In the rows, 128 means zero.
One turn moves each row of this set onto another row. After a few examples, where does it send each row asked below?
pafut: [148 133 136 124 139 123 122 117 111 111 153 111 114 154 129  93 121 103
 163 130 136 119  92 106]
zun: [145 112 122 104 123 127 100 135 132 101 116 107 132 143 114 128 118 123
 173 100 130 128 129 113]
bomub: [161 144 141 136 150 132 105 140 149 134 109 145 116 146 157 122 105 157
 134 134 125 111 148 117]
fosun: [154 134 142 116 136 114 112 119 123 113 124 112 104 147 133 100 120 112
 161 132 115 112  64 128]
Kekas: [171 129 167 132 143 110 113 120 144 130  99 146  97 151 150 126 116 124
 157 160 114 122 157 137]
geloz: [114 142 131 116 134 112  79 119 121 107 107 115 106 142 134 112 137 149
 151 132 119 116  85 135]
Fofod: [141 126 128 110 121 102 102 111 139 124  94  88 109 170 125 109  88 156
 179 111 104 123 124 120]
fir: [139 139 130 115 137 128  98 149 149 115  86 116 114 126 163 105 122 162
 165 145 114 102 122 141]
vovak: [115 127 137 122 143 120  95 120 136 110 122 112 103 162 138 138 132 109
 163 139 115 115 170  98]
Vefe: [158 130 138 111 152 115 159 119 140 118 143 110 108 138 134 111 122 191
 158 139 111 113 115 126]
namet: [155 115 169 145 145  96 129 119 145 113 123 138 121 154 131 112 115 120
 165 140 145 135 143  96]
vos: [111 130 139 118 122 124 118 115 103 109 163 112 100 163 141  97 133 147
 160 130 123 115 120 123]
pur: [182 145 153 125 147 110 106 132 133 112  86 116 112 148 140 133 117 176
 191 131 141 102 145 102]
Radob: [134 132 140 125 138 120 118 122 131 107  99 113 106 155 140 158 107 154
 167 138 119 116 184 113]
tov: [175 134 130  97 124 121 122 125 121 104 117 119 136 102 125 114 130 152
 157 132 123  97 111  99]
pagun: [176 125 138 105 144 126 137 118 150 111  96 106 103 150 119 105 110 185
 155 137 129 111 102 105]
Tuv: [171 127 172 114 133 112 120 123 128 109  81 136 105 141 146 131 124 136
 190 154 111 103 159 124]
lami: [140 122 125 138 129 102 121 117 131 106 118 109 133 146 116 137 105 152
 156 110 149 142 137  93]
lisip: [150 156 146 127 167 100 134 105 116 137 138  91  98 156 149 138 128 164
 158 145 114 100 138 124]
Nok: [144 157 141 112 125 134 112 118 118 105 112  95 117 154 147 121 127 158
 198 114 103  95 130 145]
gem: [154  95 116 107 126  99 117 123 136 119 116 108  99 159 120 109 108 181
 180 129 117 132 117 124]
luri: [153 129 160 143 140  91 114 115 140 124 126 138 111 164 127 111 107 108
 151 126 127 147 113 118]
sevi: [150 144 150 109 162 120 144 106 120 133 126 110  87 142 139 115 138 168
 127 156 143 108 137 121]
Dinip: [164 144 141  92 126 138 113 120  93 109 113 114  98 144 143 113 128 120
 184 146  99  87 106 134]
Dutok: [132 151 119 102 136 133 123 122 108 104 116 100  88 129 151 128 122 163
 166 160 104  82 143 112]
sezim: [119 146 141 115 140  95 108  96 108 146 122  93  91 166 146 117 117 138
 152 130 120 120 159 136]
Mal: [138 142 103 115 130 118 128 115 109 103 136 101 114 122 128 108 119 159
 156 136 135 106  97  93]
refi: [135 147 140 138 142 115  88 111 123 125 130 143 110 162 130 130 118 144
 122 122 127 125 112 109]
nen: [145 120 124 126 144  85  97 111 114 138 112  90  89 180 137 140 114 154
 177 135 122 118 138 121]
zuliv: [159 134 126 114 145 118 156 115 109 123 115 111 103 132 140 115 121  83
 160 136 123 113 120 100]
miv: [164 117 134 104 136 119 121  96 102 112 105 115  88 128 140 129 102  94
 170 141  99 103 128 107]
veva: [167 109 157 114 132 117 123 101 124  89  94 114 110 128 118 126 104 111
 168 161  96 127 141 110]
Nopu: [144 151 145 114 142 113 119 116 122 115 123 124 108 121 148 120 143 139
 149 168 112  82 152  83]
Zom: [172 134 150 108 136 128 113 128 126 120  94 118  90 134 158 114 127 129
 169 166 105  91 106 144]
gal: [147 119 151 132 142 101 114 130 121 116 139 133  95 155 133 108 122 165
 151 148 165 123 134  82]
bet: [160 127 147 125 140 111 158 123 133 100 105 110 124 136 118 111 122 100
 156 156 119 136 134 103]

Fofod -> pagun
luri -> fosun
Where do these go?
namet -> pafut
vovak -> zun
nen -> gem
lami -> Mal
geloz -> fir
vos -> Nok
miv -> veva

One turn moves each row of this set onto another row. After a few examples, where does it send each row asked below?
Vabub: [105 148 136 139 144 131 132 119 116 125 134 114 112 118 123 161 124 103
 111]
fezal: [119 137 132 131 117 148 155 120 132 156 155 124 122 151 155 129 122 134
 125]
vib: [132 132 139 124 128 103 123 107 147 105 110 159 107 146 132 113 107 120
 126]
basuf: [140 135 122 139 114 111 137 129 134 134 107 146 125 110  92 102 153 126
 152]
Bib: [122 113 112 135 117  94 118 107 140 154 153 154 108 136 123 119 137 138
 116]
zure: [137 108 107 130 136  93 121 110 140 159 146 147 116 145 121 101 121 144
 127]
fen: [131 135 127 126 170 140 132 132 109 126 124 103 123 126 117 134  94 118
 125]
nunis: [119 126 115 135 122 148 153 126 101 107 108 102 111 115 107 132 141 131
 121]
sared: [153  96 138 128 118 108 129 143 141 130 131 131 133 120 108 148 154 121
 118]
zovuf: [166 122 107 139 135 111 124 129 157 152 119 126 117 107 153 129 112 114
 134]
rulu: [121 155 101 129 127 136 149 130  99 130 109 128 113 102 132 112 103 110
 125]
zonot: [123 145 126 133 152 149 120 127 112 118 135  97 124 113 128 154 108 131
 116]
Doki: [123 135 131 125 121 151 146 135 123 154 156 126 134 146 150 124 113 142
 124]
peb: [124 125 140 120 126 148 155 135 121 153 159 125 137 158 136 118 117 141
 127]
dorog: [164  98 121 146 129 120 135 124 160 134 119 106 111 122 132 149 147 131
 132]
nosu: [153 150 104 145 110 131 121 125 145 135 110 127 121  91 119 118 141 147
 152]
gokuz: [156 122 127 120 126  97 122 150 135 150 129 152 140 108 125 131 121 103
 123]
meso: [125 133 144 128 109 116 110 110 145  97 122 159 110 130 134 136 119 129
 114]
Mig: [150 122 132 121 140 121 116 118 145  95 109 138 114 140 131 108  96 146
 132]
rezo: [147 104 100 132 135 109 109 114 138 147 153 132 118 133 123 111 120 165
 129]
muz: [155 147 111 129 121 120 123 138 131 135 109 140 134  99 105 100 133 139
 158]
nozik: [118 124 140 128 121 146 162 123 129 156 152 120 123 162 138 124 127 133
 128]
Dag: [134 109 108 136 116 110 108 109 139 147 160 138 115 129 125 130 137 163
 116]
Lib: [145 127 136 125 119 134 105 114 140  87 122 136 116 129 135 135 112 155
 122]
gafop: [111 143 139 131 163 123 143 124 113 133 123 118 118 134 112 135 108  95
 119]
vapoz: [130 140  98 144 129 149 157 120 112 118 101 100 102 110 130 122 120 126
 130]
kekup: [113 141 118 121 115 137 148 140  90 117 117 131 124 107 107 124 126 116
 115]
dek: [138 141 120 149 100 120 131 117 145 131 110 134 110 101 106 122 164 131
 148]

peb -> Doki
Bib -> zure
Where do these go?
nunis -> kekup
Mig -> Lib
nosu -> dek
dorog -> sared
gafop -> fen

One turn moves each row of this set onto another row. After a few examples, where does it send each row asked below?
sok: [148 113 127 120 136 114 138 101 119 151 139 112 116 148]
bot: [112 128 140 146 150 150 133 132 160 112 134 145 144 115]
nezi: [128 125 130 178 149 136 116 120 121 128 121 136 112 129]
zizof: [126 122 133 166 140 136 127 126 132 138 128 168 119 139]
kam: [113 126 138 162 152 148 145 130 127 116 125 171 138 126]
Dozi: [125 146 133 136 184 128 156 125 149 121 133 144 109 135]
sumib: [110 128 122 112 146 133 125 111  88 134 128 152  94 127]
Pazi: [137 113 135 106 136 125 168 110 126 143 144 148 141 144]
vavu: [102 130 127 109 155 141 136 112  85 120 123 151 105 119]
ven: [125 149 133 140 186 128 153 125 148 118 131 134 107 129]
tol: [130 147 130 142 184 122 145 123 147 125 132 131 101 136]
Tupo: [128  98 122 132 124 120 171 118 115 118 118 100 114 120]
Gugo: [130 146 131 138 180 122 150 125 151 128 135 144 103 138]
Babak: [129 113 125  94 117 138 128 121 115 109 121 106 126 116]
lar: [121 124 136 149 137 141 121 131 167 133 136 149 132 128]
Nalis: [116 127 135 174 160 148 134 123 115 105 116 139 129 117]
Roseb: [135 118 128 128 157 128 148 100 106 120 130  86 128 125]
fibil: [133 112 124  92 110 134 124 121 118 121 125 117 121 125]
tid: [107 131 122 114 154 136 127 109  85 125 123 143  96 121]
tem: [128 110 125  86 110 138 134 124 123 118 127 129 130 124]
punan: [122  98 127 126 123 125 184 122 119 113 119 116 126 117]
Reso: [122 118 137 111 158 137 176 106 114 108 134 122 152 122]
Potu: [114 130 135 157 154 149 119 128 152 108 128 118 133 111]
mifev: [124 111 129  89 118 143 138 124 116 105 122 121 133 115]
Mizu: [134  96 122 129 114 115 167 119 123 133 122 112 110 130]
Gakeg: [104 129 125 108 150 138 135 113  91 128 128 163 103 124]
lig: [123 129 134 158 144 139 107 126 158 130 131 125 123 125]
Zov: [128  95 126 122 114 121 180 121 126 127 124 129 121 130]

Zov -> punan
sok -> Pazi
kam -> Nalis
Where do these go?
Potu -> lig
tid -> sumib
Dozi -> ven
Babak -> fibil

One turn moves each row of this set onto another row. After a few examples, where does it send each row asked below?
nafal: [168 131 150 111 109 133 181 119 132  90  91 128 116 128]
Vatum: [164 133 122 106 138 172 130 139 120 128 109 137 135 146]
gasi: [166 137 149 108 112 144 181 125 128  77  86 121 122 127]
vef: [181 181 117  95 138 130 143 145  97  94 106 132  94 145]
gopi: [192 150 125 118 166 118 149 153 123  97  98 144 106 122]
Mir: [160 112 119 108 134 161 129 145 135 122 107 145 120 137]
dubas: [165 134 144 102 102 140 175 119 136  92  94 117 118 131]
keme: [181 153 129 109 152 117 165 162 117  91  92 151  83 120]
budo: [166 164 102  90 137 146 132 143  96  78 100 134  89 136]
lanov: [164 133 142 108 106 143 170 119 129  77  91 120 123 132]
rom: [149 181 149  76 134 165 145 144 121 117  92 117  87 124]
nobak: [168 132 139 109 106 136 182 120 120  83  93 129 118 134]
mogi: [168 168 122  88 143 142 146 136  87  75  93 145  89 140]
renek: [143 176 158  90 126 179 147 149 109 101  88 125  96 136]
fose: [167 139 142 101 105 143 188 128 123  85  91 121 120 133]
Tad: [147 176 151  70 134 175 147 137 107 104  89 125  99 138]
lin: [161 192 162  95 141 158 150 143 105 113  93 123  97 134]
Migeg: [146 139 168 102 156 178 135 127 126 108  84 141 115 123]
zez: [182 151 135  95 167 119 168 151 117  95  87 153  88 114]
nifa: [164 175 125  98 130 143 148 150  89  78  95 140  83 141]
num: [178 132 114  74 146 135 163 153 139 133 104 141 107 127]
faf: [183 139 127  98 155 145 157 161 145 135 103 132 125 123]
vazed: [154 154 164 125 151 174 130 128 105 107  93 141 119 136]
gezaz: [161 111 119  98 145 159 127 127 127 117 104 151 123 138]
kego: [178 130 117  94 141 131 162 165 146 129 105 142 101 124]
Kezol: [142 135 162 117 143 182 129 139 127 107  88 139 115 129]
lolan: [144 142 164 121 157 165 130 127 117 110  87 147  98 117]
Sarad: [155 122 109 104 135 166 131 131 109 124 110 153 113 141]
Finil: [175 145 128 114 171 134 160 158 118  88  85 150  94 106]
Gude: [169 141 120  82 147 153 171 165 134 139 100 137 107 117]

vazed -> lin
nobak -> nafal
renek -> nifa
Where do these go?
num -> gezaz
lolan -> rom

